The rows of M fall into a few groups, which share some directions, and each row is roughly a mix of its group's hidden directions.
M (145 x 11):
69, -60, 221, -358, -126, -164, 162, -363, -126, 350, 145
-191, -91, 237, -244, 266, 239, -106, 12, -483, 52, 100
-197, 105, -161, -307, 102, -156, 5, 157, 114, -531, 143
-135, 220, 381, -105, -204, -225, -93, 209, -18, -80, 413
211, -155, -109, -368, -172, 314, 88, -120, -114, -378, -150
141, -352, -72, 331, 83, -97, -263, 152, 180, 288, 250
57, 404, -133, -141, -142, 103, 129, 40, 495, -216, -26
99, -365, -129, -357, 27, -62, 36, 101, 189, -385, -241
118, 58, -217, 116, -277, -148, 233, 60, 265, 243, -426
145, -324, 39, -157, 469, 39, -78, 67, -151, -253, 271
-58, 329, 379, -118, -23, -181, -178, 101, 57, -36, 442
332, -289, -331, 288, 78, -281, 102, -178, 65, -154, 55
-113, -219, 605, -94, 206, 16, 110, 29, -186, -107, 83
-247, -13, 122, -327, 130, 435, 63, 176, -110, -237, 229
203, -334, 35, -169, 167, -20, 9, -109, 154, 194, 510
-179, -30, -142, 317, 72, 152, -199, 477, 64, -300, -42
-186, -275, 27, -42, 363, 501, 143, 7, 62, -75, 140
-147, 40, -209, 137, -54, 56, 241, -384, -482, -124, -5
-114, -232, 579, -139, 259, 69, 112, -43, -84, -158, 73
-55, -173, -211, 350, -69, 27, -80, 451, 301, -165, 107
254, 10, -199, -207, -76, -13, -113, -111, -243, -550, -77
-53, 273, 132, 377, 57, -18, -234, 7, -41, 444, 226
65, -265, 164, -199, 40, -10, -51, 306, 515, 143, -141
168, -169, -184, -408, -99, 291, 154, -116, -109, -352, -142
-54, 182, -348, 7, -188, 134, 363, -186, 357, -1, -201
25, -248, 20, -30, 584, 173, -168, -175, -24, 37, 224
-10, -382, -28, 151, 220, 101, -213, 263, 154, 94, 411
-19, -440, 81, 114, 325, 184, 69, -83, -97, -304, 279
-303, 29, -13, -100, 122, 491, 122, 309, -102, 253, -34
30, 34, -108, 511, -33, -140, -259, 70, -100, 404, -67
300, 199, -171, 271, -116, -461, -187, -59, -130, 163, 71
22, -402, -117, 261, -281, -105, 97, 119, -328, 91, -267
-138, 288, 407, -102, -72, -212, -92, 64, 46, -49, 447
258, -139, -92, -357, -178, 375, 164, -109, -131, -258, -168
-26, -185, 62, -51, -104, 445, 370, -122, -51, 352, -127
-129, -123, -196, 333, 25, 30, -104, 420, 292, -299, 22
241, -20, -371, 78, 161, 189, -5, -186, 259, 1, -424
160, -240, -357, 123, -14, 156, 95, -52, 193, -61, -493
223, 261, -6, -362, -267, -117, 227, -185, 281, -68, 204
-168, 196, 628, -127, -40, -42, 71, 189, -149, 0, -26
-103, -166, 203, 155, -56, -241, -87, -33, -523, 250, 189
-163, -305, 505, -130, 229, 165, 187, 15, -58, -184, 25
-209, 302, 329, -120, -258, -215, 3, 110, -11, -93, 392
145, -348, 227, 43, 167, -238, -11, -226, -84, -402, 212
152, -127, 212, 227, 21, -318, -91, -115, -146, -429, 285
384, -43, -16, -232, -187, 485, -146, -38, -132, -164, -64
-48, -176, 568, -7, 220, -76, 61, 45, -270, -150, 182
-319, 290, 125, 248, 126, -436, 112, 163, 65, -30, 177
-3, -16, -4, -300, 393, 233, 162, -188, -8, -426, -54
374, -108, -229, 311, 212, -332, -84, -161, 231, 43, 23
209, 51, -228, 220, -275, -260, 125, 0, 487, -24, -32
66, 195, -20, 4, 85, -449, -309, 177, 83, -390, 88
-224, 199, 75, 389, 140, -443, -135, 54, 30, 186, 160
206, -266, -316, 264, 127, 55, -13, -223, 64, 215, -378
-287, -79, -71, 475, 173, -325, 47, -79, -191, 212, -18
445, -55, 153, -327, -160, 249, -140, 186, 198, -139, -116
166, -22, 329, 106, 143, -329, -130, -113, -237, -262, 338
-249, 190, 383, -147, -130, 197, 192, 255, 50, 206, -275
177, -44, 123, -205, 10, -121, 209, -437, -343, 251, -158
213, 326, -180, -46, -171, -122, 251, -78, 127, -386, -283
-154, -139, 76, -195, -301, -9, 197, 189, -4, 235, -487
-48, 8, 564, -166, 204, -95, -37, -22, -238, -178, 238
-165, -50, 569, -220, 196, 55, -17, 51, -250, -100, 161
-44, 21, 394, 73, 82, -279, -222, 4, -259, 169, 391
48, -102, -384, -70, -43, 265, 157, -44, 231, -171, -446
155, -213, 158, -426, 152, -114, 150, -298, -39, 93, 334
-205, 182, 334, -251, -156, -87, -66, 262, -50, -189, 390
170, 286, -540, 111, -231, -170, -164, 3, 42, 136, -20
-284, 88, 203, 43, -314, -278, 50, -93, -99, 251, 392
-139, 129, 260, 277, 17, 54, 126, 89, 117, 562, 90
-98, 1, -167, 318, 80, 160, -91, 358, 7, -396, -283
216, 295, -142, -179, -145, -101, 289, -141, 219, -383, -175
16, -58, 249, -298, -90, -24, -100, -171, 57, 426, 397
87, -161, 389, 60, 234, -193, -350, 61, -350, -5, 123
-339, -260, 131, 155, 265, 136, -219, 118, -372, 157, -84
-156, 82, -142, 296, 141, 210, -145, 337, -62, -362, -270
-158, -224, 143, -60, -7, 324, 262, 74, 248, 448, -67
37, 469, 0, -251, 185, 146, -54, -53, 384, -121, 192
-314, 60, -90, 279, 211, -527, 162, 16, -76, -41, 31
173, -317, -561, 205, 54, 31, -54, -191, 118, 23, 11
34, -29, 195, -211, -38, -162, 42, -446, -127, 462, 45
253, -423, -37, 218, 264, 3, -185, -6, -209, 37, -322
-233, 303, 487, -259, -70, 106, 102, 223, -35, 67, -111
81, 311, -325, -55, -112, 177, 196, -32, 472, -86, -139
-211, 137, -81, 387, -225, 87, -177, 375, -3, -50, -305
130, -175, -359, 200, -5, 102, 191, -215, 208, 65, -434
-56, 149, -406, -159, -166, 182, 24, 21, 255, 321, -314
-412, 94, -195, 33, 222, -419, 237, 27, -33, -185, 101
-127, 69, -249, 287, 129, 170, 46, 269, 41, -450, -237
-130, 281, 354, -101, -197, -197, -68, 182, 51, -76, 435
-54, -55, -231, 114, -47, 80, 252, -386, -487, -85, -83
-52, -251, -184, 248, -116, -13, 29, 373, 419, -210, 104
82, -393, -259, 141, 195, 153, 72, -180, -136, 60, -419
229, -60, 157, 149, -7, -387, -152, -239, -33, -388, 246
210, 169, -33, 350, -86, -152, -112, -324, -433, 110, -34
261, -344, -305, 125, 217, -82, 81, -308, 179, -218, 123
-160, -173, 418, 26, -59, -242, -108, 119, -389, 11, 271
52, -94, -18, -22, 215, -62, -295, -141, -305, -278, 452
-265, 5, 258, 66, -326, -295, 33, -4, -103, 217, 389
147, 347, 68, 230, -155, -374, -242, 86, -257, 189, 116
263, 181, 9, 111, -278, -528, -90, -136, 78, 106, -173
-109, 184, -186, 181, -46, 74, 144, -375, -501, -54, 95
7, 89, -578, 111, -26, 213, -79, 63, 65, 354, -71
-319, 196, 4, 324, 169, -429, 224, 57, -152, -46, 92
273, -335, -185, 50, 23, -187, -398, -69, -105, -245, -228
49, -134, 174, -155, 61, -161, -199, 357, 521, 19, -41
-66, 171, -163, -161, 47, -214, 71, 61, -154, -611, 67
-53, 120, -90, 159, -85, 266, 274, -339, -437, 183, 46
104, -201, -417, 202, -81, 91, 134, -181, 128, 145, -419
-19, 134, 18, -373, 258, 319, 165, -52, -116, -413, 73
389, -309, 3, -94, -101, 142, -451, 18, 107, -65, -199
-336, -215, 167, -245, 93, 475, 164, 115, 62, -116, -77
89, -182, -397, 110, -43, 173, 187, -146, 169, -1, -466
-213, -276, 191, 107, 76, 99, -322, 160, -154, 406, 205
207, -175, -294, 246, 286, 95, 27, -280, -41, 249, -302
114, -320, -164, 249, 269, 24, -21, -213, -306, 310, -180
355, -262, -45, -226, -106, 483, -157, -8, 0, 59, -155
250, -162, 129, -339, -167, 474, -33, 98, 225, 34, -99
248, -237, -332, 167, 123, -205, -168, -242, -89, -243, 279
-324, -122, 183, -328, 21, 394, 93, 203, -175, -120, 182
23, -313, 175, -265, 236, 103, -128, 164, -128, -19, 469
15, -94, -383, -11, -130, 213, 264, -46, 282, -115, -402
55, -355, -13, -279, 79, -146, 2, 267, 361, -246, -219
299, -72, 242, 58, -190, 418, -97, -19, 40, 398, -91
-147, 129, 324, 21, -41, -248, -117, -24, -155, 238, 493
116, -329, 117, -328, 313, 81, 16, -11, -79, -88, 428
18, 107, 247, -298, -110, -131, 86, -373, -314, 307, -124
152, -329, 156, 233, 277, -51, -6, -272, 81, -328, 261
-122, 34, -72, 374, -264, 86, -250, 479, 46, 104, 33
-292, 308, 235, 214, 103, -251, 76, 235, 206, 180, 234
-109, -48, 374, 78, 30, -276, -179, -16, -310, 199, 373
-131, -273, -80, 230, 112, 92, -203, 441, 182, -95, 308
-42, 38, -194, 289, 83, 139, -44, 340, -19, -439, -289
-352, 119, 76, 183, -416, 72, -110, 179, 133, 353, -50
182, -339, 189, 101, 180, -227, 79, -183, -57, -423, 211
195, -270, 257, 136, 148, -276, 1, -210, -66, -393, 220
-47, 432, 296, -132, 105, -106, -118, -29, 130, 1, 445
100, 28, -587, 232, 27, 124, -140, -35, 61, 309, 10
-211, 305, 272, -255, -118, -50, -12, 193, -129, -114, 430
179, 246, -289, 324, -142, -84, -17, 41, 460, -113, -102
67, -250, -361, 175, -27, 104, 147, -242, 167, 104, -433
-77, 376, 122, -252, -191, 20, 29, 148, 350, -353, 111
-247, 164, 67, 174, -467, -32, -77, 89, 93, 411, -109
-35, 59, 640, -124, 54, -173, 105, 4, -73, -250, 65
-218, 111, 113, 369, 154, -381, -87, 122, 137, 338, 111

Which three rows in each list fit none of the groups? Every other row fits one group, some only roughly. Give them in the order they come.
    k220: -211, 302, 6, 161, 147, -496, -149, 161, 51, -128, 220
    k278: -184, 409, 316, -330, -137, -46, -205, 158, -122, 160, -84
    k429: -148, 178, -87, 259, 148, -505, -134, -6, -169, -274, 134
    k156: -261, -134, -146, -287, 32, 507, 100, 33, 240, -55, -159
    k994: -304, -65, 67, -473, -79, 152, 180, 314, 240, 45, 16
    k344: 415, -212, 178, -266, -180, 224, -103, 88, 258, -10, -240
    k590: -157, 99, 128, 429, 266, -282, 58, -10, 302, 212, 141
    k84: 193, 90, 85, -298, -7, -213, 220, -548, -20, 27, -93
    k16: -142, -39, 1, 85, -140, 308, 409, -281, -295, 223, -136
    k814: 201, -222, -293, -273, -218, 241, 199, -105, -28, -367, -63
 => k994; k590; k814
    k383: 34, -259, 508, -186, 230, 223, 88, 76, -41, -247, -70
    k242: 124, -81, -576, 228, 72, -67, -48, -347, -61, -54, -29
    k927: -376, 238, -135, 220, 169, -213, 247, -76, -262, 75, 256
    k293: -222, -120, -23, 318, -55, 174, -281, 508, 28, 8, 92
    k54: -159, -103, 186, -106, 414, 332, -124, 36, -198, -112, 336
    k340: 216, 70, 111, -381, -59, -199, 235, -471, -3, 22, -124
    k589: -5, -335, 214, 69, 176, -146, -75, -130, -218, -430, 273
    k543: 200, 28, -357, 185, 152, -101, -256, -220, -62, -163, 405
    k454: 69, -250, 189, -14, 269, -174, -86, -162, -227, -339, 372
    k924: 218, 117, 188, 82, -43, -301, -76, -378, -187, -380, 144
 => k383; k242; k924
    k938: -81, -313, -405, -201, 25, 325, 154, 26, 254, -23, -199
    k841: -269, 253, 159, -223, -486, 46, 208, 105, -138, 53, -141
    k646: 185, -60, -497, 410, -186, -131, -82, -52, 135, -47, 103
    k720: 154, -53, 121, -403, 63, -154, 287, -467, -45, 102, 26
    k371: 383, 13, -152, 353, 23, -351, -183, -244, -20, -84, 160
    k806: 116, -173, 27, -306, 438, 123, 167, -239, -120, -313, 48
    k352: 120, -75, -34, -205, 267, 164, 55, -363, -40, -477, 138
    k354: -92, -8, 208, -170, -227, -293, 11, 0, -220, -121, 514
    k486: -342, 184, 134, -152, -348, -112, 218, 10, -33, 8, 414
    k642: 117, 293, 257, -221, 197, -37, -291, 267, -1, -298, 214
    k283: 18, 331, -273, -252, -117, 247, 83, 97, 377, -240, -82
    k683: -60, -119, -63, 22, 219, 21, 184, -448, -450, -192, -17
 => k352; k354; k683
